Here is a table of points, one per row:
tensor([-0.10,  1.35, -0.87,  0.16, -0.74, -1.16, -1.33,  0.32,  1.13, -0.09, -0.54,  0.93,  0.90,
        -0.29,  0.87,  0.33, -0.44, -0.37,  0.35, -0.49, -0.46,  0.58, -0.86, -1.29])
tensor([-0.66,  0.81,  1.28, -1.48,  0.64,  1.00,  0.71,  0.69,  1.67, -0.55, -1.35,  0.42, -1.42,
         0.93,  0.92,  0.09,  0.63, -0.35, -1.65, -0.51,  0.53, -0.72,  1.65, -0.68])
tensor([-1.00, -1.13,  1.42, -0.04,  0.44,  0.53,  0.21, -0.54,  0.29,  0.38,  0.57, -0.21,  0.55,
         0.67, -0.25, -0.84, -0.55, -1.16, -0.70, -0.28,  0.51, -0.61,  0.92,  1.38])
tensor([ 0.41, -0.78,  0.01, -0.57,  0.80,  1.09, -0.76, -0.30,  1.12, -0.13,  0.85,  0.12, -0.44,
         1.41, -0.88, -1.33,  0.77,  0.72,  1.96, -1.49,  0.29, -0.64, -0.04,  0.41])
tensor([ 0.02, -0.66, -1.74, -0.74, -0.78, -0.98, -0.23, -0.99, -1.46,  0.38, -0.97, -0.67, -0.39,
         0.20, -0.15, -0.96,  0.89,  0.05,  0.28, -1.03, -3.83, -1.17,  1.76,  0.22])
tensor([-0.80,  0.12,  1.88, -1.40,  0.93,  0.47, -1.50,  0.54,  0.07,  0.32, -0.55, -0.50, -3.33,
         1.91,  0.60,  0.41,  1.14, -1.07,  0.63, -0.37,  0.10, -0.69, -0.75,  1.05])
tensor([ 2.93,  0.96, -1.58, -0.40, -0.52, -2.67, -3.52, -1.47, -1.35, -0.68, -2.30, -0.13, -1.58,
         2.06, -0.12, -0.90,  0.68,  0.19,  2.65, -1.40, -4.18,  1.70, -1.18, -3.31])
tensor([-0.68, -0.55,  1.03, -1.28, -0.08,  0.77,  0.76,  0.77, -0.65,  0.91,  0.41,  0.87,  0.61,
         1.42,  0.01, -0.44,  0.16,  0.05, -0.44,  0.33,  0.00,  0.12, -0.10,  0.72])
tensor([-0.26,  1.12,  0.40, -0.55, -0.18, -0.50, -0.41, -0.49,  0.53,  0.47, -0.41,  0.02, -0.05,
        -0.10, -0.99,  0.22, -0.09, -0.68, -1.69,  0.35, -0.14, -0.71,  0.15, -0.10])
tensor([-0.44, -0.51, -2.40,  1.35, -0.58, -0.91,  0.91, -0.58, -0.97,  0.80, -1.14,  1.08, -0.39,
        -2.13,  2.15,  1.21,  0.43,  1.52, -0.21,  0.76,  0.45,  0.34,  0.41,  0.11])
tensor([ 0.60,  0.45, -1.83,  1.66,  0.15,  0.67,  2.05,  0.32, -0.09, -0.34, -0.39, -0.63,  0.39,
        -1.95, -0.87, -1.20, -0.29,  0.32, -0.18,  0.42,  1.33,  0.94,  0.65,  0.26])
tensor([-1.04, -0.70, -0.10, -1.13, -1.33,  1.01, -0.95, -0.66, -1.43,  0.08,  1.64,  1.27,  2.20,
        -0.82, -1.36, -1.09, -0.32,  2.99,  1.99,  0.82, -0.33,  1.80, -1.52, -1.00])
tensor([-1.54,  0.77, -1.81,  1.08, -1.54, -0.45,  0.56, -0.03, -0.81, -0.16, -0.37,  0.60, -0.68,
        -1.11, -0.32,  1.01, -1.15,  0.35,  1.08,  0.91,  0.09, -0.33, -0.98, -0.50])
tensor([-1.82, -2.46,  3.66, -3.18, -0.81,  0.06, -1.31,  1.08, -2.36,  1.80,  0.40,  0.94,  0.70,
         0.07, -0.01,  0.38,  2.20,  2.19,  0.98,  1.24, -1.12,  0.61, -1.13,  0.39])
tensor([ 0.18,  0.94, -0.49,  1.29,  0.86,  1.05,  1.90,  1.36,  1.26, -1.43,  0.56,  0.46,  1.71,
        -1.69,  0.50, -0.94, -0.89, -0.85, -1.56,  0.46,  1.42,  1.00,  1.42,  0.60])
tensor([ 0.43,  0.46,  0.29,  0.07,  0.41,  0.69, -0.12, -0.12,  1.38,  0.10,  0.28, -0.87, -1.13,
         1.55,  0.14, -0.20, -0.44, -0.37,  0.32, -0.51,  1.54, -0.08, -0.51,  0.86])
tensor([ 0.77, -1.48,  0.24, -0.61,  0.47, -0.09,  0.35, -0.30,  0.06,  0.53, -0.04,  0.46, -0.32,
         0.12,  0.11,  0.53,  0.54,  0.69,  1.85, -0.50,  0.10, -0.92, -0.78, -0.92])
tensor([-1.69,  1.57, -0.01,  1.53,  0.25, -0.19,  1.60, -0.29,  1.64, -0.67, -0.96, -0.52,  0.07,
        -0.67,  0.07,  1.90, -0.85, -0.19, -0.64, -0.23,  0.72, -0.54,  0.16, -0.30])
tensor([ 2.02,  1.37,  1.08, -0.09, -0.03, -1.42, -0.33, -0.16,  1.30, -0.04,  0.15, -2.03,  0.83,
         0.05, -0.55, -0.82, -0.15, -1.31, -1.70,  0.26,  0.39,  0.75, -0.10, -1.04])
tensor([ 0.11,  2.04,  0.22, -0.15,  1.32,  0.90, -0.80,  0.96,  2.40, -0.47,  0.00, -0.76, -0.39,
         0.95, -0.46, -0.19, -0.25, -0.41, -1.37,  0.10,  2.48,  0.51, -1.19, -0.80])
tensor([ 0.46, -0.71, -0.26, -0.92,  0.08,  0.14, -0.07, -0.60, -0.37, -0.17, -0.82, -0.61, -0.68,
         1.00,  0.01, -0.85,  0.97, -0.51,  1.11, -1.40, -1.82, -1.47, -0.18, -0.03])
tensor([ 1.90,  0.45,  0.65, -1.37,  0.19, -0.34, -0.55, -0.50,  0.35,  1.13, -0.63, -0.35, -0.31,
         0.72,  0.63, -1.19,  0.44, -0.74,  1.53, -0.75, -2.04,  0.47,  0.29, -0.81])
tensor([-0.15, -0.49,  0.12,  0.29, -0.21,  0.41, -0.37, -0.21, -0.24,  0.05, -0.49, -0.09, -0.39,
         0.04, -0.47,  0.36,  0.41,  0.37, -0.51,  0.25,  0.55, -0.62, -0.83,  1.33])
tensor([-0.97, -0.61,  1.41, -1.50, -0.11, -0.16, -0.84, -0.53,  0.06,  0.43,  0.40,  0.55, -0.46,
         0.24,  0.34,  0.63,  0.09,  0.64,  1.69, -1.02,  0.23, -1.66, -0.16, -0.14])
tensor([ 1.20, -2.39,  0.68, -0.85, -0.99, -0.37, -1.26, -0.17, -0.03,  0.46,  1.96,  0.81,  0.93,
         1.21, -0.96,  1.24, -0.75, -0.10,  1.03, -0.98, -0.64, -0.48, -1.23, -0.49])
tensor([ 0.10,  0.84, -0.30,  0.22, -0.64, -0.11, -0.18, -0.04, -1.72, -0.15, -0.56, -0.83,  0.61,
        -0.27,  0.18,  0.98, -0.22, -0.31, -0.69,  0.20, -0.51, -0.70,  0.53,  0.45])
tensor([ 1.33,  0.36,  0.45, -0.43,  0.98, -0.46, -0.32, -0.35,  0.63,  0.75, -0.29, -0.38,  0.55,
        -0.67,  1.17, -0.31,  0.34,  0.39, -0.89,  0.42,  1.08,  1.71, -0.23, -0.25])
tensor([ 0.45, -0.52, -3.69,  3.84, -2.06, -1.70,  0.62, -0.62, -2.08,  0.39, -0.13,  0.64, -0.29,
        -1.64,  0.54,  0.60, -0.64,  1.06,  1.98, -0.34, -1.94,  0.82,  1.46,  0.43])
tensor([ 0.90,  0.46, -1.04,  2.76, -0.44,  0.01,  2.00,  0.21, -0.48, -1.74,  0.09, -1.08,  1.88,
        -0.67, -1.58, -1.47, -1.35, -1.53, -2.27,  1.65,  0.95,  1.47,  0.61,  0.47])
tensor([ 1.40, -0.69, -1.40, -0.11, -0.31, -0.95,  0.32, -1.43, -1.15,  0.31, -0.49, -0.80, -0.68,
        -0.39,  0.37,  0.81, -0.42,  0.60,  1.85, -0.39, -2.48, -1.75, -0.87, -1.93])
tensor([ 0.44,  1.68, -2.16,  1.43,  1.05,  0.21, -0.87,  0.01,  2.04, -0.90, -0.67,  0.54, -1.75,
        -0.71,  0.30,  0.80, -0.59, -0.89,  0.20, -1.16,  1.92, -0.31,  0.14, -1.21])
tensor([-0.61,  1.05, -0.65,  0.23, -0.91, -0.68,  0.62, -1.49,  0.78,  0.46, -0.51,  0.24,  0.47,
        -1.62, -1.41,  0.83, -1.07, -0.77, -0.94, -0.09, -0.55, -0.82,  0.50, -0.75])
tensor([-0.68,  1.12, -0.51,  1.43, -0.33, -0.79,  0.27,  0.15,  1.08, -1.08, -0.36, -0.66, -1.02,
         0.35, -1.11, -0.10, -0.46, -0.55, -0.50,  0.50,  1.14, -1.31,  0.22,  0.17])
These points spread out most along one direction. Take the direction at right angles to it along which they spread out most. Go by this last direction. For each point below, how far along it does it lie, from 0 to 99? The average is 50, and the first point in the table lies past the average. One standard deviation of the points above along it is 16.
tensor([-1.81, -0.34,  3.04, -0.99,  1.31,  1.81,  0.05,  2.06, -0.97, -1.20,  1.73,  1.03, -0.03,
         0.36, -0.11,  0.85,  0.50, -2.13, -3.22,  0.32, -0.08, -0.75,  0.64,  2.53]) 15
tensor([ 0.80,  0.87, -0.67,  0.92,  0.71,  0.16, -0.25,  0.80,  1.46, -0.76,  0.51, -0.68,  0.98,
         0.27,  0.06, -1.10, -0.59, -0.92, -0.13, -0.03,  1.44,  0.62,  0.46, -0.57]) 47
tensor([-0.18,  0.89,  0.55,  1.31,  0.63,  0.54,  1.06,  0.98,  0.06, -0.90,  0.27,  0.90,  0.05,
        -0.75,  0.64, -0.15, -0.25, -1.53, -2.03,  0.89,  1.31,  1.30,  1.11,  1.18]) 44
tensor([-1.14, -3.17,  3.55, -4.13,  0.40,  0.92, -0.69,  0.73, -1.82,  1.03,  0.81,  1.31,  0.56,
         0.73, -0.13,  0.33,  2.43,  2.06,  0.03,  1.45, -0.54, -0.27, -1.25,  1.18]) 13
tensor([ 0.53,  0.25, -1.43,  0.66,  0.58, -0.50, -0.66, -0.67,  0.52,  1.00,  0.24, -0.68,  0.86,
         0.34,  1.17,  0.11, -1.67,  0.76,  0.60, -0.89,  0.05,  0.48,  0.34, -0.08]) 58
tensor([ 2.15,  0.50, -1.55,  3.17,  0.78, -0.39,  1.45, -1.08, -3.48,  0.20, -0.86, -1.56, -1.23,
         0.34,  1.14,  1.86, -1.07, -0.23,  0.26,  1.05, -1.65,  0.56, -0.50,  0.13]) 78
tensor([ 0.56, -0.77, -2.77,  1.69, -0.39, -1.52,  0.13, -1.13, -1.07,  0.54, -0.50, -0.05, -2.31,
        -0.64,  2.12,  1.67, -0.03,  0.69,  2.17, -1.08, -1.80, -0.63, -0.66,  0.25]) 78
tensor([-0.66, -2.17,  1.75, -1.60,  0.97,  1.16,  0.35,  1.31, -1.62,  0.61,  0.34, -0.56, -0.19,
         0.76,  1.07, -0.55,  2.11,  0.36, -0.71,  1.60,  0.14, -0.13,  0.07,  0.72]) 26
tensor([-3.18, -2.14,  2.19, -1.15, -1.17,  1.91,  0.81,  2.29,  0.76,  0.28,  3.32, -0.14,  1.27,
        -0.18, -0.37,  0.76,  1.48,  1.07, -1.07,  0.52,  2.54, -1.13, -0.24,  2.21]) 13
tensor([-0.99, -0.28,  1.25, -1.18,  0.02,  0.19, -0.37, -0.14,  1.03, -0.67, -0.33,  0.93, -0.21,
         0.17, -0.68,  0.03,  0.32,  0.38, -0.32,  0.18,  0.54, -0.17, -1.05, -0.10]) 34
tensor([ 0.58,  0.83,  1.04,  0.36,  0.54,  1.16,  0.98, -0.18,  1.55, -1.57,  0.85, -0.93,  3.06,
        -0.87, -3.29, -3.78, -1.38, -0.88, -1.63,  0.75,  2.01,  1.73,  1.60, -0.15]) 39
tensor([ 0.12,  1.33, -0.92,  0.38, -0.38, -0.53, -0.03,  0.50,  0.96,  0.30,  0.33,  1.62,  0.49,
        -0.69,  0.98,  0.48, -0.63,  0.40,  0.47, -0.49,  0.29,  1.13,  1.27, -0.60]) 57
